One vector is turned by the same rotation once a step. Each row is the vector after some number of steps, and that number follows the row.
The counts run from 0 to 198.
[ 10   0  -4  -2 -11  -8 -19   5 -16  10   0   3  -2  14 -16 -16  11  -8
  10  -4  -6  20   2   9   2   8   1  10  -9  -6   6   9   7  -2  25 -15
  17  12  -6  13 -17  11   5  -1   6 -18  -1   1  30  -2  -7 -18  16  -9
   2  13 -17  -4 -12  24 -13  11   0  -3   9  10  20  -2 -24 -10   4  26
  -7]
103
[  3   7 -24  -7   0   0 -17  16 -26  11  -1  -5   3  19 -16 -15   9 -15
   9  -8  -1  13   0  11  16   2  19   6  -5 -17  17   8  -9  -6  20 -14
  11   2  -8   8 -22  18  -3  -3  -3 -23   5  -1  25   4 -10  -7   4  -9
   5   5 -12   1 -18  21  -7   3   2  -5  17   3   9   3 -17 -13   4   9
   3]
123
[ 13   3  -4 -14 -19   5 -22  -6 -18  10  -5   5   4  20 -18 -11  -3  -1
   7 -16  -4  18   4   2   7  12   3   4 -13  -5  15  15   4   5  19 -17
  18  13  -4  15 -17   1   8 -11  16 -14  -1 -10  23   1  -2 -13  11  -8
 -10   1 -13  -2 -14  23   2   8  -1 -18  12  15  17  -1 -21   0  -2  18
   5]
90
[ 15   1  -9 -16  -5  -1 -22   0 -14   5  -8  -3  -2  21 -23 -20   1  -4
   2  -6   0  24   5  -1   7   0   6   2 -14  -2   7   9   5   1  27 -14
  14   6   3  16 -18   7   6  -1  12 -19 -12 -11  27   0  -7 -19  14  -5
  -3   4 -14  -1  -9  18 -16  13   1  -4  15  14  23  -8 -16  -5   3  18
  -3]
49
[  9  -3  -7  -9  -9 -11 -15   8 -19  15  -5   5   0  11 -20 -16   7  -6
   6 -10 -10  15  -1   5   2  11   5  10 -12  -9  11  13   8  -6  20 -15
  14  12  -2  12 -15  15   0   0   4 -23   0   7  35  -1 -12  -9   7  -8
   4  18 -15  -2  -9  22  -5  12  -7  -1   8  13  19   1 -24 -13   5  18
  -7]
98
[  8   6 -10 -12 -17  -3 -26   2 -16  13  -6   5  -5  14 -20 -13   7  -5
   8  -7 -11  15   9   3  14   4  12  11  -9 -15  14  12   5  -5  15  -6
  15  13 -17  12 -14  10   3  -3   7 -20   5  -9  13   8  -3 -16   7  -4
  -5  -8 -12  -7 -26  27  -3   5   8 -17  18  15   5   0 -20 -11   4  21
  -3]
6
[  8   1  -8  -9 -18   0 -27  -1 -23   6  -4   2   4  25 -10 -10  -1  -8
  11 -13  -3  15   0   3   4   6  11   6  -4 -13  18  17  13  -4  24 -15
  17  11  -4   9 -13  -2   4  -8  19 -11  -4 -11  18   9  -3 -15  14  -2
  -8   2 -10  -5 -17  26   2  14   2 -15   8  21  13  -2 -15   5   6  23
   8]
161
[ 11   2  -5 -13 -14   1 -26  -8 -14  11 -10   0  -1  24 -23 -13  -5  -2
  10 -17  -9  18   7   4   6   8   5   7  -7  -4  10  15  16   1  22 -15
  19  15  -4  15 -12   4   7  -6  10 -13  -1  -5  18   0  -8 -18  13  -8
  -2   5 -12  -1 -15  25   2  13  -2 -10   9  21  15  -3 -20  -6   0  22
   0]
96
[  7   7 -20 -11  -3   2 -21  13 -20  13 -10   0  -1  15 -22 -21  14 -10
   6  -8  -5  12   8   9  16  -2  15   3  -7 -11  17  12  -3  -5  17  -6
  10   3 -13  14 -15  19  -1   1   1 -24   4  -1  27  -3 -12 -10   6  -8
   5   1 -17   3 -21  23  -6   0   0  -7  20   8   7   0 -17 -12   5  10
  -6]
189
[  9   4 -22 -14  -1   5 -22   6 -19  12 -11  -7   1  21 -24 -22   3 -11
  10 -16  -5  10   8  11  18  -1  17   1  -1  -9  15  14   1  -6  21 -12
  13   3  -7  11 -11  19   1  -2  -3 -19   6   3  26  -6 -12  -9   3  -9
   7   5 -13   6 -17  23   2   6  -4  -3  14  11   9  -1 -13 -13   0   8
  -5]
183
[ 14  -5  -5 -17 -21 -10 -22   0 -16   9  -1   4  -1  12 -16 -14   0  -2
   2  -6  -8  18   1  -4   4   9   7   9 -15  -8  10  14   7  -1  25 -13
  15  12   2  15 -14   4   2   0  16 -19  -8 -10  24  10   0 -18   6   0
 -12   5 -11  -8 -13  23  -8  13   2 -11  12  17  20  -1 -21  -6   7  24
  -2]
150
[  8   5 -19 -15   1   4 -21   7 -20  15 -16  -5  -1  21 -24 -22   5  -9
   7 -16  -7  11   9   8  14  -1  15   2   0 -11  15  14   7  -8  18 -11
  11   5  -9  12 -10  16   0  -1   2 -21   3   4  24  -4 -17 -10   7 -10
   8   7 -14   6 -16  24   0   7  -6  -1  16  13   9   1 -14 -13   3   9
  -2]
46
[  7   6 -18 -15  -7   0 -28   7 -23   6 -10  -1   1  23 -16 -18   9  -9
   1  -7  -1  15   4  -2  14  -4  19   2  -7 -16  16  13   6  -6  17  -6
   8   3  -7  10 -13   4   0  -1  13 -22  -7 -15  19   9  -8 -15  11  -1
  -8  -6 -12  -2 -20  23  -9   9   7 -11  21  16   9  -4 -12  -1  11  14
   5]
59
[  8   6 -14 -20 -12   3 -25   3 -20  17 -14  -1  -2  16 -22 -13   0  -5
   5 -14 -12  13  10   1  16   6  13   5  -6 -16  17  15   2  -2  13  -8
  13   7 -14  12 -13   8  -1  -6   8 -20   7  -6  15   6  -7 -11   0  -2
  -4  -7 -10   2 -24  25   2   3   1 -17  19  14   4   4 -19 -11   1  11
   5]
142
[ 12   5 -10 -13  -8   1 -27   5 -15   6  -9   1  -1  20 -17 -18   7  -6
   4  -4   0  22   8   0  11  -5   9   1 -11  -6  10  10   2   1  23  -8
  13   3  -7  16 -15   4   6  -2  16 -18  -7 -14  21   3  -5 -20  16  -4
  -7  -5 -14  -1 -18  23 -14  10   7 -10  20  14  16  -7 -14   1   6  19
   0]
54
[  9   5 -18 -13 -17   1 -25   5 -22  10  -4  -9   0  19 -12 -15  -1 -10
  15  -9  -5  13   3   6  19   5  16   6   0 -17  18   9  -2  -4  24 -11
  15   3 -10   9 -17   9  -1  -7   7 -14   6 -10  11  10  -1 -16   1  -2
  -6  -8  -8   0 -26  26   0   7   8 -16  14  10   4   2 -16  -9   0  17
   8]
71
[ 10  -4 -20 -14  -9  -9 -18  17 -26  12  -4  -6   4  12  -8 -18   6 -10
   2  -6  -5  15  -6  -1  10   6  16   4  -9 -19  17   9  -8  -7  23 -16
  10  -2   3   6 -24   7  -8  -2  11 -24  -1  -4  29  13  -3 -11  -3   1
  -7   4 -12   3 -15  21  -8  10   1  -6  15   4  15   5 -18  -7   8   9
   8]
69
[  6   9 -12  -7  -7   9 -24  -1 -17   5  -2   6   3  24 -25 -14   7  -7
  11 -11  -2  16   9  12  11   2  12   7 -11  -3  14  15   5   0  18  -9
  16  15 -11  14 -14  14  10  -4   0 -16  -4  -5  24  -4  -8 -13  18 -11
   1   1 -14  -6 -15  23  -5   4   3 -11  14  18  12  -5 -16  -6   2  18
  -9]
42
[  9  -1 -14 -17 -18  -5 -24   5 -18  16  -9   3  -2  11 -20 -16   5  -7
   7 -11 -14   8   8   3  14   7  18   9  -5 -16  17  17  10  -7  17  -4
  14  12 -11  12  -6  15  -2   0   7 -21   7  -3  19   6  -5 -11   1  -1
  -3   0 -10  -5 -24  30   5   6   3 -13  13  18   5   4 -17 -14   7  17
  -4]
148
[ 12   7  -7 -16  -1   0 -23   1 -13  10 -14  -9  -7  24 -22 -17  -1  -3
   3  -8  -4  28   7   0   8   2   4   5 -11  -8   4   5   3   1  21 -18
  14   6  -3  15 -25   3   5  -8  13 -21  -6  -8  19   2 -10 -19  12  -7
  -3  -1 -12   2 -13  18 -16  11   1  -6  16  10  18  -4 -21  -8  -1  18
   5]
192
[  5  -3 -15  -4 -10 -11 -16  12 -27  14   1   3   5  15 -12 -13   8 -13
  10 -11  -8  10  -6   9   3  10  15  10  -5 -18  18  15   8  -9  20 -17
  13  10   1   6 -15  13  -4  -1   1 -20   2   6  32   6 -10  -7   4  -6
   4  18 -12  -3 -11  23  -2  12  -5  -3   4  11  14   3 -19 -10  10  18
   2]
164
[ 10   6  -8 -14 -14  -2 -22   0 -12  12  -1  -1  -5  14 -24 -14  -1  -2
   8  -6  -9  22   8   5  13   9   7  12 -16  -6   9   7  -6   1  19 -12
  17  13  -8  15 -23  14   7  -6   0 -20  -1  -7  17   7   0 -18   6  -5
  -6  -4 -11  -7 -17  21  -9   4   6 -14  18  10  13   0 -24 -17  -3  20
  -4]
138
[  7   6 -19 -13   0   9 -21   7 -24  14 -14  -5   5  23 -19 -19   2 -10
   8 -20  -3  12   4   9  12   3  10   0  -3 -12  17  15   1  -1  17 -16
  12   2  -7  11 -15   8   0  -7   8 -19   5   1  28  -6 -15  -7   9  -9
   4   7 -15  10 -17  23   4   4  -7  -8  15  12  11   2 -16  -4   1   6
   7]
40
[ 10  -1  -5  -8 -13 -11 -18   5 -20  16  -8  -5  -3  16  -8 -12  -2  -6
  11 -11 -10  20  -2   4   1  14   0  10  -4 -17   8   7   9  -1  24 -21
  17  10  -4   9 -24   1   0  -9  14 -17   5   0  21   4  -8 -17   7  -5
  -1  12 -12   1 -17  22  -4  15  -2  -7   7   8  17   5 -25 -10   3  24
  12]
157
[ 10  -6 -15 -10 -16 -11 -19  11 -23  15  -6  -1   0   9 -10 -16   6 -10
  12 -11 -13   8   0   6  10   9  17   8   0 -21  17  13   4 -10  22 -12
  14   5  -7   7 -10  13  -7   0   5 -21  12   4  23   6  -6 -11  -4  -3
   0   9 -12  -1 -22  29   3   9  -1  -8   9  10   7   6 -19 -13   7  17
   3]
16
[  3   1 -16  -3 -14  -8 -20  13 -29  14  -1   9   5  12  -8 -11  13 -11
   8 -11  -7   7  -2   8   6   8  15   8  -6 -21  21  17   7  -7  16 -11
  12   8 -10   7 -14  10  -5  -1   8 -21   6   0  28   6  -9  -6   6  -5
  -1  10 -14  -4 -20  27   1   7  -1 -12  10  12   8   5 -19  -5  12  17
   4]
159
[  7   0 -12  -8   1  -7 -19  12 -24  10 -10  -2   3  24 -11 -16   6 -11
   3 -10  -1  19  -5   2   0   4   7   5  -7 -15  11  10   8  -5  23 -21
  10   4   3   9 -21   2  -3  -2  13 -21  -5  -2  31   3 -16 -11  12  -6
   2  13 -14   3  -9  19 -11  15  -4   1  12  10  20  -1 -18  -2   9  15
  11]
110
[  9  -1 -23 -18  -6  -6 -24  13 -26   9  -8  -3   3  18 -13 -20   7 -11
   2  -6  -3  11  -1  -4  13  -1  23   3  -3 -19  20  14   0  -9  20  -8
   6  -2   1  10 -13   9  -6   2  12 -25  -2 -10  23  13  -8 -12   0   2
  -6   1 -10   0 -18  23  -6  12   2  -6  17  11  10   0 -12  -5  12  10
   4]
64
[  8   2 -10  -7  -6  -1 -15   5 -20  10   1   4   5  19 -17 -14   6  -7
   7  -9   1  21  -2   9   3   9   4   7 -18  -4  11  10  -5   3  20 -20
  14   9   1  13 -27  11   6  -6   3 -20  -4   1  37  -2  -7  -9  13 -13
   1  13 -17  -1  -5  17 -10   7  -4  -6  12   8  25   0 -21  -3   1  16
  -1]
38
[  9  -4 -16  -9 -21  -7 -23   8 -23  10   1   6   4   9  -8 -14  12 -10
  11  -7  -8   5  -1   6  11   6  16   6  -5 -16  22  17   4  -8  23  -6
  14   7  -9   8  -8  13  -5   2  10 -17   5  -3  24   7  -1 -12   3  -1
  -5   5 -14  -6 -23  31   3   8   5 -15  11  14   6   2 -15  -6   8  19
  -3]
17
[  6   7  -6   2  -9  -3 -23   3 -18   5   0   6  -1  23 -16 -12  11 -10
  13  -4  -4  20   4  11   5   3   7   9  -7 -10  10  11  11  -4  24 -11
  17  14 -12  12 -18  10   7  -3   5 -16  -3  -6  21   2  -8 -18  20  -9
   1   5 -14  -8 -16  24 -12  10   7  -7   9  17  12  -6 -20  -5   7  27
  -2]
108
